50 stands for zero in the data rows.
Here are some points:
tensor([66, 52, 30, 52, 43, 49, 43, 63, 48, 32, 44, 33, 57, 64, 66, 81])
tensor([37, 40, 63, 61, 40, 47, 70, 70, 71, 33, 47, 48, 67, 66, 43, 48])
tensor([67, 45, 30, 34, 29, 86, 39, 51, 65, 52, 72, 66, 49, 83, 63, 59])
tensor([78, 79, 26, 46, 49, 76, 69, 57, 26, 46, 45, 78, 80, 29, 55, 59])
tensor([43, 76, 53, 41, 69, 20, 51, 54, 45, 53, 56, 48, 51,  9, 36, 50])
tensor([59, 60,  5, 49, 50, 19, 48, 42, 33, 69, 47, 63, 50, 38, 29, 69])
tensor([70, 10, 85, 60, 66, 50, 68, 79, 85,  0, 34, 43, 61, 45, 46, 61])
tensor([61, 40, 49, 44, 42, 65, 50, 47, 65, 48, 77, 57, 66, 47, 56, 54])
tensor([62, 41, 64, 74, 53, 43, 64, 48, 42, 50, 65, 25, 38, 54, 46, 40])
tensor([63, 43, 57, 49, 18, 45, 42,  5,  5, 31, 87, 58, 66, 26, 54, 46])
tensor([48, 80, 20, 42, 48, 53, 65, 35, 39, 51, 42, 16, 22, 47, 31, 45])
tensor([56, 56, 43, 59, 46, 30, 51,  0, 25, 66, 47, 61, 41, 48, 46, 25])
tensor([39, 49, 48, 67, 32, 54,  8, 58, 67, 53, 92, 62, 91, 19, 44, 77])
tensor([92, 54, 58, 51, 48, 36, 18, 73, 42, 44, 60, 38, 56, 60, 87, 59])
tensor([99, 14, 81, 23, 14, 34, 45, 99, 77,  0, 41, 48, 83, 42, 93, 75])
tensor([76, 50, 73, 75, 23, 64, 73, 40, 60, 23, 35, 25, 44, 41, 33, 53])
tensor([50, 58, 34, 56, 49, 58, 55, 56, 52, 53, 49, 55, 56, 52, 55, 53])
tensor([43, 51, 32, 75, 97, 92, 50, 34, 67, 49, 50, 50, 61, 69, 65, 37])
tensor([58, 61, 31, 48, 46, 51, 54, 36, 52, 39, 49, 26, 42, 36, 32, 50])
tensor([56, 48, 56, 59, 60, 57, 47, 51, 40, 68, 61, 38, 45, 34, 49, 18])
tensor([38, 61, 31, 48, 56, 58, 64, 55, 61, 55, 37, 50, 62, 39, 41, 57])
Then 12 other points, each followed by its number:
tensor([71, 51, 31, 73, 45, 70, 57, 41, 25, 65, 49, 58, 65, 25, 55, 50]) 0
tensor([67, 44, 39, 46, 37, 82, 56, 58, 69, 29, 32, 36, 38, 70, 29, 39]) 1
tensor([15, 65, 39, 50, 48, 36, 64, 41, 69, 53, 43, 57, 36, 42, 42, 48]) 2
tensor([67, 51, 49, 49, 49, 46, 45, 46, 39, 55, 57, 38, 35, 33, 48, 13]) 3
tensor([46, 44, 68, 42, 65, 59, 52, 82, 88, 12, 40, 47, 65, 48, 36, 30]) 4
tensor([28, 38, 52, 57, 20, 44, 26, 43, 46, 42, 59, 43, 61, 57, 50, 24]) 5
tensor([52, 52, 63, 43, 34, 31, 51, 99, 61, 55, 53, 39, 19, 39, 49, 20]) 6
tensor([67, 37, 40, 78, 56, 68, 51, 44, 52, 58, 32, 69, 61, 66, 57, 63]) 7
tensor([85, 27, 41, 38, 98, 48, 27, 43, 27, 35, 47, 50,  0, 31, 19, 50]) 8
tensor([50, 62, 55, 48, 64, 61, 59, 52, 78, 37, 48, 49, 48, 77, 54, 38]) 9
tensor([43, 74, 51, 87, 59, 42, 57, 14, 27, 55, 71, 61, 53, 53, 52, 74]) 10
tensor([36, 52, 51, 51, 57, 41, 30, 11, 32, 47, 45, 60, 40, 59, 43, 21]) 11
Which of these numbered points is nearest to each point below by angle, seen from the average point of the first points? Its number follows each.
tensor([28, 16, 33, 45, 30, 51, 17, 34, 49, 52, 78, 33, 65, 44, 57, 38]) > 5
tensor([49, 60, 91, 48, 63, 66, 72, 49, 56, 45, 52, 66, 29, 84, 46, 33]) > 9
tensor([46, 13, 65, 41, 65, 26, 25, 76, 70, 56,  0, 99, 67, 26, 63, 29]) > 4
tensor([68, 49, 53, 57, 56, 48, 43, 41, 46, 58, 64, 33, 71, 41, 32, 20]) > 3
tensor([50, 45, 24, 23, 75, 58, 36, 59, 23, 57, 45, 64,  8, 61, 25, 42]) > 8
tensor([56, 37, 40, 57, 59, 56, 39, 65, 31, 41, 36, 36, 37, 40, 37, 84]) > 8
tensor([80, 54, 44, 55, 53, 56, 56, 64, 40, 55, 40, 45, 68, 34, 61, 34]) > 0
tensor([28, 56, 72, 48, 34, 39, 19, 11, 45, 54, 31, 71, 72, 30, 28, 48]) > 11
tensor([62, 59, 36, 71, 50, 49, 45, 45, 43, 54, 49, 48, 62, 43, 35, 57]) > 0
Here are 12 other points, each followed by its number:
tensor([60, 41, 49, 50, 54, 35, 56, 62, 45, 56, 58, 48, 48, 33, 43, 50]) 0
tensor([46, 89, 16, 73, 43, 33, 53, 39, 60, 41, 95, 49, 78, 78, 48, 58]) 1
tensor([64, 61, 64, 75, 56, 42, 44, 54, 32, 62, 43, 64, 65, 57, 65, 45]) 2
tensor([34, 46, 43, 35, 68, 75, 31, 71, 63, 62, 34, 61, 50, 91, 57, 32]) 3
tensor([33, 40, 76, 25, 87, 49, 46, 46, 47, 83, 52, 44, 56, 25, 49, 47]) 4
tensor([66, 43, 63, 58, 37, 41, 70, 49, 69, 51, 59, 45, 40, 57, 36, 45]) 5
tensor([22, 62, 81, 79, 39, 41, 99, 58, 54, 92, 47, 14, 45, 40, 47, 65]) 6
tensor([37, 26, 60, 64, 39, 43, 38, 40, 64, 82, 44, 64, 66, 49, 65, 47]) 7
tensor([56, 40, 54, 53, 32, 50, 35,  0, 34, 61, 20, 77, 40, 35, 55, 62]) 8
tensor([27, 75, 14, 74, 59, 21, 52, 28, 43, 83, 39, 52, 38, 64, 24, 65]) 9
tensor([18, 54, 40, 37, 58, 28, 60, 24, 75, 45, 39, 68, 23, 48, 42, 47]) 10
tensor([89, 51, 43, 57, 23, 90, 73, 65, 71, 52, 39, 33, 51, 56, 37, 36]) 11
Which of these numbered points is nearest to each point below by angle, seen from the average point of the first points? Its number follows each.
tensor([40, 31, 35, 58, 15, 70, 44, 46, 47, 57, 48, 47, 85, 45, 59, 34]) > 7
tensor([39, 50, 72, 70, 46, 53, 71, 51, 55, 46, 46, 45, 55, 50, 42, 46]) > 6
tensor([63, 59, 38, 39, 46, 75, 43, 46, 56, 58, 43, 53, 62, 71, 62, 68]) > 3
tensor([77, 69, 75, 66, 45, 35, 93, 26, 61, 29, 42, 51, 21, 45, 50, 51]) > 5
tensor([43, 59, 16, 68, 52, 34, 61, 50, 68, 39, 67, 54, 77, 52, 61, 64]) > 1
tensor([35, 77, 84, 32, 74, 41, 77, 71, 45, 40, 31, 36, 16, 41, 41, 61]) > 6
tensor([50, 39, 27, 36, 56, 46, 41, 65, 42, 58, 36, 47, 45, 62, 46, 39]) > 3
tensor([87, 61, 50, 50, 61, 46, 65, 48, 44, 54, 43, 44, 59, 51, 63, 38]) > 2
tensor([38, 30, 73, 73, 16, 38, 49, 76, 60, 67, 41, 38, 72, 62, 55, 42]) > 7
